One turning vector, and how many ticks it has turned
The counts run from 0 to 394.
[112 137 129 141 152 108  93 146 132  99 116 122 151  81 133 145  74 160
  67 141 117 137 149 110 133 140 137 150 150 125  88 144 114 124 203 139
 121 190 107  99  82 116 134  82 132  89 138] : 108
[128 131 151 135 158  85 132 137 171  72 135 117 129  92 159 119 137 139
 116 152 105  92 137 145 140 108 138 130 155 129 113 112 119 118 126 125
 135  69 107 112  73 156 140 124  49 155  95] : 146
[ 96 121 144 103 171 164 130 117  95 112 141 160 113 125 105 115 133 129
 193 114 163 135 148 125 141 123 168  97  82  90 108 129 131 141 113 119
 104 120 174 204 137 132 122 118 176 103 123] : 237
[127 128 155 156 140 184 124 147 123  90 124  96 128 157 126  86 122 138
 133 131 175 171  82 140  93 116 109  94 124 132  95 113 126 126 146 141
 105 151 183 164 130 120 113 143 126 175 166] : 210
[120 132 117 158 100 145 123 167 145 132 141 141 148 149 119 151 113 133
 113 132  39  98 117 130 156 141  76 199 125 160 169 156 100 153 107 120
 114 111 127 143 101 158  80  87 147 123 101] : 341
[123 120 142 173 162 130 104 156 100 127 124 149 172 135  98 146 135 125
 130 130  71 102 114 163 127 170  74 192 127 163 172 185  96 135 126 137
 127 135 136 153 109 111 112  92 117 119 120] : 344
[130 105  78 137  93 113 120 144 100 127 142 109 143  95 138 136  74 133
 108  96 160 153  91 102 153 146 136 133 154 135  76 130 119 144 126 168
  83 150  91  90 133 116 155 108 188 124 121] : 68
[109 115  89  99 103 107 117 161 108 108 140 151 154 103 166 135  70 119
 125  85 160 146 114 116 159 150 138 136 156 119  93 134  88 146  97 160
  98 152 104  94 141  95 170 110 184 114 128] : 67
[107 153 146 106 156 124 114 128 120 116 107 144 149 111 122 165 128  82
 180  68 137 114 120 161 115 132 101 157 176 150 149 140 132 149  81  97
 106 143 127 120 137 149 161 137 185 148 124] : 60
[103 117 125 174 157  92 143  85 102 155  98 143  86 107 111 155 146 169
 167 133 124 118 147 105 119 111 136 127 149  86 122 143 139  75 140  82
 107 170 135 131  80 107 141 109  50 124 117] : 260
[ 88  78 100 126 123 129 116 138  94 168 122 133 126 137 178 112  92 111
 128 125 171 112 110  96 165  73 146  84 132  94 142  87 122 144  66 107
 109 155 154  96 122  96 140 135 143 163 138] : 27
[117 125 166 137 181 131  84 151 114 141 126 152 172 141 114 137 112 116
 154 138 112 109 138 108 164 158 152 172 126 176 143 183  79 146 125 147
 130 129 103 147 104 135 139  79 165  90 141] : 346
[108  71 143 123 160 121 188 142  85 111 130 151 145 146 104 149  89 124
 134 109 153 121 116 143 112 143 155 172 115 103 157 162  61 108  78 134
 126 141 119 131 133 125 156 141 112 108 117] : 305
[121 163 103 183 101 175 126 118 109 108 126  86 106 164 130 145 126 113
 164 133 146 160 146 171 101 125 127 159 110 114 144  87 178 120 113 102
 133 132 147 154 140 129  84 197 105 126 127] : 199
[106 106 148 150 141 116 164 127 113 112 151 149 159 132 115 152  55 126
 139 120 126  91 111 124 136 149 141 141  98  96 100 201  98 152 105 120
 104 148 109 153 155 164 160 121 120  90 101] : 81
[ 97  87  75 146 171 133 111 117  89 174 125 159 128 155 149 133 139 103
 171 101 136 126 132 140 122 144 144 136  91  97 168  95 127  80 115 121
 128 143  95 106 122  67 165 124 124 129 157] : 22
[109 132 121 120 120 113  59 143 172 134 124 152 154 117 116 174 154 120
 132 159  59  78 153 114 154 127 129 161 130 149 129 155 135 156 116 168
 147 128 117 134  99 168 105  80 119 143 114] : 118
[101 120 162 120 142 116  62 133 118  99 146 113 129 121 112 142 123  97
 141 150 115 120 170 159 160 129 151 182 158 140 150  92 134 150 148 129
 121  65 127 115  93 154  91 168 174 120 105] : 129
[133 112  81 155  75 148 128 131 129 138 146  90 146 117 117 156  71 165
  81 107  97 141 126  92 149 141 131 150 104 130 103 180 148 162 148 138
  91 183 115 128 129 141 112 102 173 103 116] : 336
[152 128  75 147 128 148 121 132 161 144 117  61 129  97 133 178 161 134
 128 118  86 110 172 152 119 112 121 147 112 145 134 149 191 112 122 139
 163 113 136 154 136 116 109 168 107 144  92] : 159
[141  82 118 176 152 160  84 166 135 160 123 115 161 143 131 139  69 128
 124 110 140 107 109 122 115 159 124 159 113 167 137 174  87 129 153 158
 155 153 111 139 112  75 132 123 130 129 171] : 94
[125 135 105 140 123 127 123 120 144 126 110 141 144  95 118 198  78 149
 103 101 114 120 138 117 117 156 122 145 133 119  93 191 128 113 144 141
 131 210 104 129 131 126 163  97 140  83 131] : 332
[127 125  91 128  73 143 128 140 155 133 142 122 135 123 141 162  63 148
  99 104 112 134 135  87 163 141 156 147 127 110 112 194 110 163 123 143
 108 182 116 116 132 148 119  89 172  88 117] : 335
[114 180 165 164 158  91  77 126 131 111  95 135 151  76 148 153  94 134
 133 125 104 107 149 146 136 135 102 153 177 147 112 147 134 158 161  80
 122 173 127 115  83 120 142 115 111 124 134] : 104
[117 107 143 148 155 109  60 132 102 101 145 100 141 117 111 141 126 107
 120 136 103 124 154 168 139 128 128 194 141 144 137  69 143 123 174 118
 126  78 104 118 104 148 101 170 154 127 105] : 130
[124  76 142 116 150 160 163 120 172  83 150  85 123 124 131 142 102 113
  55 122 104 140 158 146 114 123 167 106 116  76 106 154 144 107 151 155
 146 118 136 142 146 159 124 174 118 107  94] : 153
[ 89  67 141 139 160 159 145  99  62 145 130 150 110 165 106 114 152 104
 143 117 108 142 131 136 127 118 113 129 123  98 167 121 129 105 123  82
  76 126 165 146 125 146  92 148 156 128 108] : 15
[156 133  88 128 149 143 124 164 161 136 119  79 144  90 159 144 169 140
 168 113 101 125 174 106 143 139 154 146 117 166 132 175 159 117 120 158
 172  99 123 137 104  83 111 123 114 144 128] : 162
[110 111 116 114 147 163 116 109 106 105 164 166  77 140 136  92 110 107
 194 105 121 138 132 146 167 134 134 126 111  82 138  79 137 152 129  81
  79  88 144 158 116 125  97 144 179 119 110] : 240
[124 148  99 113 158 116 135 138 117  92 131 146 154 119 137 139 123  82
 167  63 114 134 112 175 115 160 102 178 144 132 134 112 141 125 111 107
 100 129  63 105 125 121 181 110 153 151 124] : 62
[ 75 101  78  84 133 118 136 139 133 137 123 158 163 131 138 157 113 121
 104 110 145 136 113 112 139 125 147 115 121  92 100 108 114 104  90 179
 111 167  96  83 152 150 191  76 152 128 121] : 291
[ 91  88 133 130 143 135 106  91 108 169 121 155  90 160 113 138 167  95
 177 113 108 133 157 108 139 122 139 166 166 125 165  97 133 108 106  87
  82 111 125 117 100 152 124 155 183 119 116] : 17
[124 114 154 158 176  81 127 127 130  87 119  99 141  75 113 143 151 161
 111 142 120 123 156 134  97 130 151 127 166 141  90 148 133  91 162 139
 151 115 122 135  98 124 142 148  46 128 101] : 148
[133 136 167 166 165 156 124 146 101 106 128  66 148 118 134  89 175 109
 108 103  95 163 144 149 114 126 100 120 155 157 125 127 174 115 135 115
  95  98 158 137 129 136 122 185 178 127 107] : 170
[160 115  92 159 142 115 131 155 125 151 121  85 154 104 145 137  86 154
 169  84 158 112  92 103 136 136 117 154 121 175 122 149  99 139 120 128
 129 149  85 118 107  78 165 107 122 166 150] : 318
[117  99 116 123 187 156 127 125 108 122 144 153 122 143  88 102 168 139
 203 119 134 150 135 115 135 172 177 114  78 121 104 151 140 129 162 131
  97 116 122 184 123 114 116  81 153 122 141] : 235
[109 159  85 123 113 140 117 164 150  96 136 134 139 121 193 104 137 113
 105 118 122 161 156 103 150 150 179  81 125 105  81 127 138 112 104 178
 133 128 119 108 142  96 157 117 142  93 134] : 179
[115 135 123 125 138 138 107 104 118 122 150 154  80 111 123 128 126 114
 203 112 143 136 144 121 167 128 126 126 125 108 118  66 143 139 139  89
  81  91 149 156 105 130 106 153 206 112  97] : 241
[128 111 154 185 149 159  81 156 130 153 131  75 170 146 120 132  72 129
 110 128 137 113 104 106 128 108 126 120  96 168 105 158 118 167 158 122
 116 153 123 153 123 131 135 130 173 139 172] : 97
[143  66 107 120 119 158 101 141 153 118 143  55 113 128 107 139  86 133
  76 126 104 127 151 151 132 109 148 165 100 129 157 117 149 139 171 142
 140  98 128 115 103 146  60 148 144 158 118] : 380
[107 132 145 104 164 140 136 133 113 104 129 125 158 136 116 142 125  88
 142  68 107 125 105 190 118 114  70 158 139 135 148 132 132 150  95  82
  87 137 126 129 151 174 160 121 182 158 116] : 59
